One vector is turned by the same rotation once a step. Each row is the vector after some number of steps, and that number follows the row.
The counts run from 0 to 805.
[ 12  13 -22   9  10 -10  12   8 -18  20  -5  -7 -29   4  -3  -6 -15   5
   8   4  12 -28  23 -18 -25  13 -11   6  -9 -22 -25 -35   0 -19 -11  -5
  -4   8  -5  -2   8  -3   8   8 -11  -6 -14  20]
257
[  4   6  15   1  20  21  -1 -18   1 -27  18 -12  11  26  24 -13   2   3
  12   5  -1 -31 -17  16  -8  -8   7   5   1  -1  20  14 -20  -5   3  37
  16  -9  12 -28 -11  23  18  13  -1  -8  -5   6]
360
[  3  13   1  -7  -7  19   9 -12  12 -13  -9   7  -6  23 -10   2  -2   4
  12  10 -21 -26  19   4  12  23   3  -6  -5  35  10  -3 -15  21  21 -13
  13 -17 -24   6  17 -10   2   5  29  33   8  -1]
639
[-24   5 -12   1  -6   0  -7  -7 -22   1  -7  -1 -18  -5  22  32  -6  -9
   3  12   9  13  12 -16 -13  10 -10  23 -18  10 -17  -6 -14  -7  13  22
  -1   0   5 -13  -1  -9 -21  17 -11   6 -25  31]
561
[-11  18 -18  -7   7  17  12 -11 -19   4  -9   4 -35  16 -22  23 -11  11
  14   9 -15 -21  36 -11  -7   2   4   7 -18   6   0 -20  -6   6 -11 -11
  16  -3 -21  -5  26   5 -10  14 -19  -9  14   5]
466
[ 25 -20  27   3  16   0  -6 -11   4  -7  11   6  17  24  -1 -26  26  18
  11  -7 -21 -28  -9  13   3  -2 -16  -4  -3 -13   3  10 -14 -23  18   9
 -11 -12 -11 -18 -11  -5  15  -6   3   2  -9  29]
393
[ -4   6  32   3  17   9 -29 -27  -5   0  -7 -22  18  18 -11   9  26  -1
   4   2 -20   9  11  16 -11   1  13  -9  -5  -2   4  -1  -8 -33  19  -6
   2  -6 -17 -11 -23 -14   5  -1   5  -1   4 -20]
732
[ 20   6 -18 -10  11 -17  -2   6   3  12  12 -11  -8  -7 -13 -16  -2  11
  38  21  -3 -23  12 -12  12   7  -1  10 -16  33 -10  -3  19  13  -1  -9
  21  29 -13   7  26   5  13   0 -19  -6   4  18]
144
[ 18   1 -26  -8   0 -17 -12  20   3  32   2 -11 -21  14   0 -18   4  -8
  14   4   7  -6 -10  -5 -23   7 -19   7  -9  -7 -21 -23  -9   0   4   3
   8  22  -7  -2  -6 -19   9  11 -28   5 -23  27]
17
[ 19  11 -11  -7   2   5  -3  -4 -10  -3  -1  -7 -18   9 -13  26  -6   0
   8  14   4 -14  11 -33 -11  20  11 -10 -10  24 -11 -29  24  23  -6   8
   0  19 -25  -4  10  -4  10  29   3  10   0 -24]
76
[  5  -7  -4  15   9  23   8   5  10 -31 -34  13  10   3  29 -11  -1 -14
  -1   8   9 -15 -19 -18   5   7  -9  -7  -7   2  21  22 -39   4   5  15
  -4 -12  10 -23  -2   4  -5 -25  16   2 -16   9]
89
[ -2  10  -6  -5  16  -1  16   8   4   0   8   5   9 -23   7   1   5  12
  37  25  -8   9  12   8 -15 -19 -24  11   8   4  -5  -4  -3  21  12  17
  33  28  17  29   3  -6  29  -2   8   0  -5   6]
177
[-15   3  28  -9  26   9 -17 -19 -11  18   3 -12  -2  25 -11  15  30  -8
   4   1   1  -1  16  34 -17  -1 -10   2 -11 -10  -2 -19 -17  -9  27 -10
   2   1   8   7 -14 -10   8 -20  24   4  -8  19]
763
[ 34   7   9  -3   1   6  10  -4  -7  -5  -1 -14  20  -8  -4 -32  11  23
  10   3  -6   5  -5   2  19 -30  21  18   8 -20  -3  -2  -4   1  12 -18
   1  15  -4  17  -8  -9  22 -11 -21  12  -3  20]
243
[-20  10   4  -5  10  11 -16  -6  -5  12   2  -1  -7   2  19  23  17 -29
  -5  10   4  37  -1 -10  10  10 -17   8   9  10   2 -24 -21   2  11  17
 -14  -1   0 -11 -21  11  19  23 -14  -5  -6   5]
200
[-13  11   4 -17  19   7 -20  -7 -12  21  11 -20  -6   8   2  14  22  -8
  15  19  -3  37   6  15 -12   8 -11  19  16  14  10 -27  13 -10   8   7
   0  18  -6  13 -14  -6  13  23 -11   3 -12  10]
440
[ 26 -22 -25  -5  -4 -13  -1  12   8  17 -19  15  -3  -5  -1 -20 -14   6
  18   9   5 -24   0 -28   7  -4 -18  17 -15  -9 -26  -8   4   5   4   8
   6  11 -11  -7  12   4   0  -9 -26   4 -14  28]
385
[ 28  14 -17  -1  28  -2  -2   7 -10 -10   8  -8   5  -1  11 -16   8   4
  13  -5   4 -16 -13 -26  11 -18   3  -6   8 -35 -24 -18 -29 -17  -9  -5
  16   4   1 -16  -5   0   3 -21 -26   8  -5  26]
663
[  5   1  10   1  -6   3  -8  27   4   3 -12 -10 -18  18   3   1 -17 -13
   6   6   0   9 -29  30 -35  -2  -3  23  -2   8  29   6   6   8  -1  25
  -5  19   6   3   3  -9   7  27  -2  -8 -33  28]
682
[ -4  -3  -7 -10 -22  21  -6 -36  -9 -11 -13   4  -7  27   0  16  -2 -16
 -20   1   2 -21  16 -20 -10   8  10   4 -28   6   1  -4 -17   8  14   0
  -2 -11 -22 -25 -10  11  10  28 -13  -7  -9 -11]
526
[-13   9   5  10  -8  25   5  10 -19  -4 -20  -7 -16   4  -1  36   5  -5
  -9   7 -14  25  -7 -20 -17  11 -20  18 -12  14  11  -5  -8 -14 -15  32
  -9 -13  -7 -16   8  -3 -22  10  14   0 -20  41]
802
[  3   1  -3   0 -14  19   5  16  -8  14 -34  14  12   5 -28  10  26  -8
   4   7 -14  18 -15  -4 -16   2 -36   0   5  19   0 -28 -13   8   7   1
 -22  21  -1  -4 -21  -3  15  18  -8   5 -19 -22]
379
[ -9  -5   0  -1  11   1   7 -23   3   6 -29 -18  11  18 -17 -15  24   5
  14   9   9   4  12  28 -29   0 -23  -4  -2 -20  13  -5  -9  -4  15 -25
  18  22  -1   7 -21 -26   6  -9   3  -6 -15 -22]
552
[-11  35   3  -3  -3  13   2 -12  -7  -6   7  -9 -12  39 -30  -1   7   8
   1  -3 -23 -29  13  21 -14 -15   6 -11 -14   2  -4 -12 -42  18   9 -18
  33  -1 -10  -3   1  -6   1   0 -11 -15   3   5]
98
[  2  15 -22  -6  28 -16  -7   6  29   3  13   6 -14  16  21 -20  12  -2
  22  10  -3 -29   7   0  11   6  -4 -17  11  -5   8 -21 -29  -9  -1   3
  30   0 -12  -6  11 -22   4 -11 -10   7  14  26]
632
[  2   3  -6 -15 -17  23  11 -23   5 -17 -10   7  15  16   5   6 -11   6
   9  13  -7 -30  18 -11  11 -16   9  10 -19  11   1  24 -16  -2   3  13
  37 -13  -7 -18  20  20   1  -6  -5   4   0  21]
60
[ 11   6 -16  -8  24  -1  -3   7  13  -7   1  -6  -9   5  -2 -22  -1 -23
  29  22  22 -20 -11  -2 -12  -6   2  -1  16  -1  16 -10  -9   4 -22   6
  22  23  -1 -13   6   4  19  12 -27 -17  11 -38]
83
[-17  10   7  -7  13   9   8 -13 -14 -10  -1   4  15 -25   1  40  19   6
   3  12  -7  18  29 -28   2  -1  -2  -9   4   5 -12  -9 -25  16  17 -19
   9  -5   0  11   0  -7   5 -27  20   1  -5  16]
335
[-13 -18 -17 -17  -3   1   3 -26   7   8 -13  19  19   5  16  14  18 -12
   9  21  -1   0   7 -16   4  -2 -43  15  -9   3  -8   0 -37  -4  25  16
  13   3  15 -14 -17  14  15 -11  15   0 -16  -2]
57
[  9 -13  -6   0  28  -9  -1 -15  18  -1  23  15   1  37  11 -33  19  -2
  12  -5  -3 -33   7  10  12  10 -17  -5 -18  -6  12  -1 -27  -2  21  -2
   1  -9 -10  -9  -5   0  13   5   4   2  -7  29]
392
[  6  25  -9  -5  13   5   6   8 -14   4   2  -9  -8   5 -23   0  12  -2
   5 -10  -6  -7  11 -14  -4   1  14 -19   2  -1 -10 -27 -25  33  -4 -35
  25   4 -22  14   6 -35   9 -10  -1   9   8  16]
339
[ -5 -27   2  -9  11  -5   3   4  17  12  -1  32   8   4  14   8  18 -10
  16   8   5   1  -5   0  -5  14 -44   6 -19  18   9 -11  -1   6  18  17
  -8  26  14   3 -10   2  19  11  23  -2 -13  11]
718
[ 32  -9   6  14 -25   9   0   5 -12  -7 -17   0  -8  -2  -3  -8 -14  20
  12  11   2 -10  11 -15  -7  11  -7  29 -21  10 -28   3  20 -16  17  11
 -23  18  -3 -19  -8  -3   7  20 -17  24 -24   5]
318
[ -6  18  15   6   6  22 -21   8 -10 -13 -14 -13 -28  12  13   4  -9 -14
 -15  15   8  10   2   8 -10  -7  26   3   3 -17  19 -21 -14  -6 -10  13
  -9  -7  -6  -6  -6 -17   3  11 -33  -9 -11  21]
164
[ -8  24  -3  -9  14  -2   4 -11   6  -2  15 -15  12 -12  18   7   8  12
  17  14   7  28   8  24   4  -8   8   9   3   7   6   8 -15  17  34 -33
  21  17   4  22 -12 -23  13   3  -2  19  -7   5]
275
[ -1   9  17  -2  -5  17   2 -14 -16   3 -10  -8  -5  23 -32  -4  22  23
   2   3 -31  18  -6  34  -2  -6 -11  13  -7  -7   8 -16 -15 -21  18   0
   4  -5 -14  11 -18   1   5  15 -21  -1  -8  14]
101
[ 11  18  -8 -24  -8  27   1 -30  -8 -19 -13 -10   1  12  -2  15 -17  -1
  -8  -7  17 -26  35 -12  -9  -9  30   2  -9 -12 -17  -4 -11   7  -3 -19
  18  -2 -14 -14   4   8   4   5  -8  16  -2  -7]
158
[  4   2 -13  10   5   5   7  23   5  -8 -18  11   4 -21  26 -14 -11 -12
  19  15  20  -7  -9 -12  -9 -12  -5   5  -9  -4 -15  11 -23  29   7   9
  10  13  25   2  10 -11   7 -30 -13  -3 -26  29]
419
[ -5   7  -1   0   7  37  22 -15   0 -36  -5   1  -5  39   1  -7  -8  -2
  -4   3   6 -25  -2  11 -15  -7  -5  -2  -7 -13  15  -2 -41   7  -1  -6
   4 -10   2 -14 -14   0  15  -6   6  11   6 -33]
458
[  1 -18   9  -9  -2  23  -7  14  -7  -6 -37   2 -17   2  13  14 -14 -30
  -3  15  22   3 -13 -16 -15  15  -9  29  -8   1  12  -5  -9 -19 -21  21
 -26  -5   7 -26  -1  13   4   0   5   2 -27  11]
622
[  8 -13  16  18  34   3 -18   5  -5  -5  12   1  14  -5  -4 -18  17   7
  24  14 -16  -6 -13   1   5 -25 -11  -1  -2  -5 -11   0 -11 -26   7  13
 -15  27   5 -22 -19   4  13  -1 -27 -24   0  -7]
326
